0: [105 122  88 134 213  96 104 157 124 140  88 151 158]
1: [149 136 113 103  93  99 111 168 147 129 103 126 103]
2: [135 164 141 121 119 197 164 106 126 124 136 100 104]
3: [126  70 131 124 137  99  91 105 129 123 113 119  79]
4: [134 151 177 131 110  99 156  99 133 133 156 123 119]
5: [133 143  86 139  88  66 107  96 152 135 131 135 135]
6: [133 126 174 126 108 103 134 100 124 131 155 122 121]
7: [128 228  96 140 116 108 107  52 155 112 130 143 123]
8: [179 176 127 101  57 103 181  91 135 100 138 129  89]
9: [131 165  91 134  44  84 107 100 150 133 124 133 127]
10: [135 100 126 129  66  94 130 112 126 133 145 132 147]
11: [134 112 131 131  45  98 154 104 130 133 160 133 141]
12: [134 123 125 141 103  87 115 102 119 135 163 132 145]
13: [131 136 141 106  91 124 130 119 132 135 119 127 130]
14: [ 95 121  94 131 197  97 103 155 126 138  90 146 155]
15: [132 100 123 128  68  98 132 111 128 136 141 128 147]
16: [146  50 133 150 184  98 102 130 119 123 133 127 130]
17: [129 131 142 109  98 126 130 118 134 135 123 126 130]
18: [117 192 111 102 113 198 151 130 134 118 137 127  95]
19: [110  72 129 128 131  88 104 157 132 139 108 133 141]
20: [131 165 133 102  95 104 153  90 128 115 138  93  85]
21: [125  81 183 146 169 163 120 194 111 147 110 123 148]
22: [134 128 181 129 114 111 132 104 130 134 157 121 121]
23: [130 151 174 128 104  98 159 100 131 128 153 125 115]
24: [133 153 177 128 107 103 156  96 133 132 155 124 117]
25: [119 195 111 100 113 192 155 128 134 119 137 128  97]
26: [133 134 101 132 155 100  74  99 120 118 131 134 141]
27: [123  87 184 147 164 165 117 197 109 142 110 125 146]
28: [119 195 112 102 115 192 153 129 135 118 139 126  94]
29: [132  96 145 126  47 101 138  97 140 132 160 131 128]
30: [122 121  52 167 255 176  99 228 114 124  88 197 194]
31: [104 112 149 127 147 101 106 189 122 148 103 139 144]
32: [129 155 110 125  33  93 109 114 151 132 140 131 132]
33: [103 104 114 129 158  99 100 157 129 134  97 130 136]
34: [142  51 134 148 185 100 103 129 120 124 134 125 131]
35: [134 130  78 141 114  28 105  96 153 135 139 134 139]
36: [132  97 147 128  45  93 133 101 139 133 163 135 131]
37: [102 104 114 130 158  98 101 154 128 133  98 133 136]
38: [132 138 150 124 107 129 154 100 122 133 139 122 126]
39: [131 159 133  98  85 101 157  96 129 114 134  92  82]
40: [128 196 108 118  23  97 112 112 150 127 119 129 118]
41: [120 194 113 101 112 192 151 127 134 118 136 126  96]
42: [132 124 124 140 101  89 118 100 118 137 160 132 144]
43: [119 195 113 100 116 196 149 128 133 119 138 129  96]
44: [135 240  94 108  79  99 119  82 140 108 132 130 112]
45: [112  96 143 118 124  98  94 103 127 132 125 131 122]
46: [129 102 145 151 226 175 117 175 111 129 134 102 133]
47: [131 132 118 126  58  99 155 110 130 128 118 124 144]
48: [112 102 149 114 128  94  98 104 125 133 128 133 119]
49: [132 143 145 135 121 255 177 122 117 118 140  92 121]
50: [131 139  85 143 100  58 105  95 152 133 132 135 136]
51: [125  83 189 148 167 165 121 199 110 148 109 121 147]
52: [132 127 131 135 113 114 122 104 124 127 126 132 140]
53: [180 172 126 100  49 101 184  88 138 101 136 125  86]
54: [121 112 135 123 162 111 106 153 123 132 115 116 110]
55: [119 156 120 112 123 255 151 173 128 137 138 150 113]
56: [132 143 116 110 136 141 120  99 125 120 135 133 104]
57: [116 115 110 156 224 103  88 180 122 128 110 135 163]
58: [133 163  92 136  39  83 106  97 152 132 120 132 129]
59: [180 180 130  99  49 100 184  92 140 103 138 126  88]
60: [132 159 109 120 100 100 145  90 122 112 129 129 136]
61: [131 150 149 130 116 255 219 192 117 132 137 127 130]
62: [148 135 115 104 100  99 112 167 147 129 103 126 100]
63: [134 157 112 121 101 100 143  94 124 112 127 129 136]
64: [131 161 139 124 117 255 177 113 127 127 137 109 113]
65: [134 122 126 141 100  92 121 104 120 136 160 132 144]
66: [128 135 138 109  95 128 125 117 130 137 120 128 133]
67: [138  92 134 107 120 103 117 110 135 115 125 122  67]
68: [173 175 127 101  47  99 182  88 137 108 140 127  90]
69: [151  95 126 118  76 101 152 100 125 109 139 126 112]
70: [130 133 162 132 116 182 132 134 125 144 124 137 133]
71: [114 122  76 157 255 128  93 205 117 122 102 161 174]
72: [134 153 150 132 117 255 220 196 119 131 137 126 132]
73: [134 169 138 124 120 243 180 118 126 125 134 106 111]
74: [132 158 130  96  89 103 154  94 129 114 139  97  83]
75: [135 133 117 128  64 101 149 109 129 128 119 125 143]
76: [132 100 125 130  60  97 132 108 128 133 143 133 149]
77: [132 123 124 141 103  89 118 103 119 136 161 131 147]
78: [119 194 112 100 116 191 152 127 134 120 136 129  97]
79: [108 122  88 132 209  95 105 153 123 140  89 152 158]
80: [135 128 132 138 117 159 130 119 120 132 120 135 143]
81: [115 113 159 106 116  94 107 107 133 135 129 128 115]
82: [178 171 124  97  48  99 190  91 139  99 138 129  90]
83: [146  66 138 152 155 172 178 164 113 118 137  88 141]
84: [130 163 140 120 115 202 167 107 126 122 136 103 110]
85: [131 127 132 136 116 140 125 113 123 130 123 134 141]
86: [133 102 128 130  61  98 132 108 128 135 141 130 146]
87: [132 158  92 137  57  81 106  98 151 132 124 131 131]
88: [130 196  87 139 116  97 105  45 158 114 122 146 128]
89: [132 123 131 136 115 135 126 110 123 130 123 133 143]
90: [130 101 127 131  67  94 130 106 130 134 139 131 147]
91: [134 125 132 135 119 121 124 101 123 132 124 134 138]
92: [133 124  83 134 181 104  79  99 118 122 127 142 153]
93: [149 130 117 101 101 101 110 168 148 130 101 127 103]
94: [132 124 131 137 117 120 123 104 122 131 125 134 140]
95: [129 160 131 100  90 102 153  91 131 112 137  94  83]
96: [131 106 127 132  68  97 125 109 131 134 144 131 150]
97: [123 122  46 170 255 190 101 235 113 124  85 206 198]
98: [134 125 125 141  99  90 119 102 122 133 162 131 145]
99: [130 153 152 130 119 255 215 188 122 132 138 125 130]
100: [107 122  82 131 214  95 105 157 124 140  89 155 163]
101: [134 140 146 136 122 255 192 132 119 124 137  93 128]
102: [125  80 129 123 143  99  88 113 128 123 116 121  81]
103: [131 211  93 142 117  97 104  42 160 115 128 145 124]
104: [105 121  89 132 209  94 104 154 122 140  90 153 159]
105: [117 109 152 105 118  95 107 103 134 130 131 132 110]

[129 131 162 131 117 183 133 132 125 144 124 134 132] 70 80 85 89 17
[133 131  79 143 111  34 104  96 153 136 138 135 139] 35 50 5 87 12
[117 113 111 155 226 103  88 180 120 129 110 135 161] 57 0 104 79 100
[136 244  92 109  79 102 121  78 138 109 129 131 113] 44 7 103 88 40
[147  65 137 152 158 171 176 162 114 117 137  85 142] 83 21 46 27 51
[133  94 155 147 201 241 136 195 113 131 136  95 133] 46 21 27 51 83
[150  98 127 120  73 102 153  98 122 109 139 123 114] 69 86 15 10 90
[107 103 154 124 138  94 106 190 126 145 104 135 145] 31 19 33 37 54
[135  82 128 135 151 101 118 139 125 119 121 111  87] 102 54 3 67 34
[132 242  94 108  79 101 118  82 143 108 130 131 114] 44 7 103 88 40
[128 131 164 132 120 190 132 134 126 147 124 136 130] 70 80 85 89 84
[136 240  95 109  82 102 120  82 140 110 129 132 112] 44 7 103 88 40
[116 123  73 157 255 133  94 206 117 122  99 165 176] 71 30 57 100 97
[131 231  96 140 120 104 106  46 157 111 128 143 122] 7 103 88 44 60
[141  81 123 134 147 102 118 140 126 118 121 111  90] 102 3 54 67 34
[105  80 131 130 136  85 101 160 133 139 107 132 146] 19 33 37 31 54
[130  99 147 150 222 191 125 180 113 129 135 100 133] 46 21 27 51 83
[134 124 173 127 108 102 129 101 124 132 158 126 120] 6 22 4 24 23
[116 111 115 154 220 102  87 178 121 129 111 135 160] 57 0 104 79 14
[129 255 102 137 113 109 106  58 156 106 132 139 120] 7 103 44 88 60
[132 140 116 115 136 145 118 100 126 119 132 136 108] 56 85 91 89 94
[116 113 111 154 222 104  90 178 122 129 110 134 162] 57 0 104 79 100
[123 114 140 125 168 113 106 142 123 132 113 114 110] 54 33 37 102 48
[133  96 144 150 222 177 121 181 112 129 133 100 133] 46 21 27 51 83
[130 101 149 152 226 194 122 183 112 130 134 102 133] 46 21 27 51 83
[132  96 145 150 218 189 125 181 112 130 135  98 132] 46 21 27 51 83
[131  98 151 151 214 209 128 187 112 131 134  99 134] 46 21 27 51 83
[131  95 148 151 218 195 125 181 113 129 134  99 134] 46 21 27 51 83
[128 255  98 138 118 110 105  57 158 109 132 139 120] 7 103 44 88 60
[120 116 134 123 169 115 107 154 124 131 112 116 113] 54 33 37 31 102
[119 111 137 124 161 111 108 155 125 131 115 115 111] 54 33 37 31 19
[121 110 138 123 162 111 108 151 124 130 115 114 109] 54 33 37 102 31
[147  93 127 118  78 100 160  96 124 114 140 124 109] 69 29 15 86 10
[112 108 163 103 114  93 110 108 134 132 126 130 116] 81 105 48 45 6
[132 149  87 138  66  77 103  97 151 131 124 131 133] 87 5 9 58 50
[130  95 147 150 217 181 119 181 113 129 134 101 133] 46 21 27 51 83
[133 166 134 110 107 119 158  97 126 119 134  95  94] 20 95 74 39 38
[100  87 128 129 142  85 103 161 132 139 106 133 147] 19 37 33 31 54
[106  75 131 127 126  87 103 154 132 140 108 132 146] 19 37 33 31 45
[121 116 137 125 170 114 110 153 123 129 118 116 110] 54 33 37 31 102
[130  97 146 149 218 195 121 186 112 130 135 101 133] 46 21 27 51 83
[142 243  90 105  72 100 118  84 140 107 129 133 115] 44 7 40 103 88
[148  62 137 152 170 150 175 157 114 117 139  87 143] 83 46 34 21 16
[146  68 139 151 151 187 178 164 113 121 138  87 143] 83 21 27 51 46
[103  82 130 129 140  87 103 156 131 140 107 131 146] 19 37 33 31 54
[164   1 175 158 170 143 156 174 112 131 130 114 151] 83 21 51 34 16
[146  67 138 150 160 170 178 161 113 118 138  86 143] 83 21 46 27 51
[120 122  66 159 255 144  97 210 116 122  95 172 181] 71 30 97 57 100
[130 153  89 132  62  77 106  95 152 133 126 134 131] 87 9 58 5 32
[136  61 130 132 122  97 124 146 124 133 103 125 125] 19 37 33 45 54
[122 119 134 127 176 118 111 164 124 131 118 115 113] 54 33 37 31 19
[123 121  53 164 255 173 100 224 113 124  86 195 192] 30 97 71 57 100
[129 132 163 130 117 191 135 136 124 148 125 135 132] 70 80 85 89 84
[104  80 130 126 133  84 102 153 134 140 108 132 147] 19 37 33 31 45
[130  97 146 151 224 188 126 183 112 129 134 100 133] 46 21 27 51 83
[138  60 128 131 126 100 122 146 127 131 102 125 125] 19 37 33 54 102
[131 147 117 111 136 141 121 100 124 120 133 131 106] 56 91 85 89 94
[120  91 134 121 141 100  94 120 128 124 117 119  87] 102 3 67 45 48
[131  98 152 149 208 230 128 193 112 130 135 100 133] 46 21 27 51 83
[148  96 125 121  72 101 151  97 121 109 140 125 112] 69 86 10 15 90
[109  78 130 130 136  88 103 158 131 139 106 132 142] 19 37 33 31 54
[122 121  39 176 255 212 103 248 111 124  86 221 205] 97 30 71 57 100
[130 144 150 123 112 125 151  98 127 131 139 117 129] 38 24 17 23 4
[123 122  51 165 255 174 101 224 114 124  87 195 193] 30 97 71 57 100
[134 149  88 139  84  72 107  96 153 134 130 133 133] 5 50 87 9 58
[128 132 159 130 115 188 129 136 125 145 123 140 134] 70 80 85 89 66
[120 119 134 128 179 123 113 176 122 134 119 116 115] 54 33 37 31 46
[122 120 135 127 176 136 113 176 122 136 117 118 118] 54 33 31 37 46
[131 131  96 133 163 103  73 101 121 121 130 138 144] 26 92 94 52 91
[130 124 129 135 106 102 115 102 126 132 130 134 138] 52 94 91 65 42
[122  87 134 122 137 101  89 110 129 123 114 121  87] 102 3 45 67 48
[102  86 130 129 138  83 104 156 129 140 108 132 146] 19 37 33 31 54
[149  94 127 118  72 102 154  97 125 107 141 124 112] 69 29 86 10 15
[138 241  93 109  80  98 119  83 141 110 129 132 112] 44 7 103 88 40
[119 121  67 159 255 141  96 210 116 122  97 172 180] 71 30 97 57 100
[133 157  90 134  55  82 106  99 149 130 127 133 131] 87 9 58 32 5
[130 100 145 155 233 173 117 175 114 130 134 102 132] 46 21 27 51 57
[123  91 136 119 142 101  94 116 129 124 112 117  88] 102 3 67 45 48
[118 122  70 158 255 137  97 208 116 123  98 168 178] 71 30 57 97 100
[129 134 160 133 117 181 125 130 127 145 124 138 133] 70 80 85 89 66
[140 241  93 105  81  99 119  83 142 107 128 131 112] 44 7 103 88 40
[103  84 130 129 137  85 102 157 134 140 106 132 146] 19 37 33 31 54
[150  63 136 152 171 150 170 156 114 120 137  88 142] 83 46 34 21 16
[132 149 113 112 135 138 122 100 126 121 134 127 106] 56 91 85 94 52
[130  99 147 151 219 208 126 190 112 129 136 102 132] 46 21 27 51 83
[134 142 147 138 120 255 192 129 118 125 139  89 126] 101 49 64 73 84
[129  97 146 154 227 187 124 184 113 129 135 100 130] 46 21 27 51 83
[122 113 138 122 163 113 109 149 123 132 114 114 113] 54 33 37 31 102
[104 112 147 132 157 103 104 202 121 149 102 139 145] 31 33 37 19 54
[133  62 125 128 122 100 116 148 126 133 101 126 129] 19 33 37 45 54
[120 117 136 126 173 120 110 170 122 130 118 116 115] 54 33 37 31 19
[101  83 131 129 139  85 104 155 132 138 107 132 146] 19 37 33 31 54
[130 101 146 151 224 189 120 181 113 131 134 101 134] 46 21 27 51 83
[128 132 158 133 111 193 130 138 125 147 121 138 132] 70 80 85 89 66
[120 109 139 119 157 105 101 136 123 129 112 116 109] 54 37 33 102 48
[123 122  44 171 255 198 101 240 111 124  85 212 201] 97 30 71 57 100
[120 111 142 123 159 107 104 137 123 128 112 115 106] 54 102 37 33 48
[117 114 111 156 222 105  88 178 121 128 109 135 162] 57 0 104 79 100
[118 158 118 113 119 255 152 174 128 135 138 151 113] 55 99 64 73 61
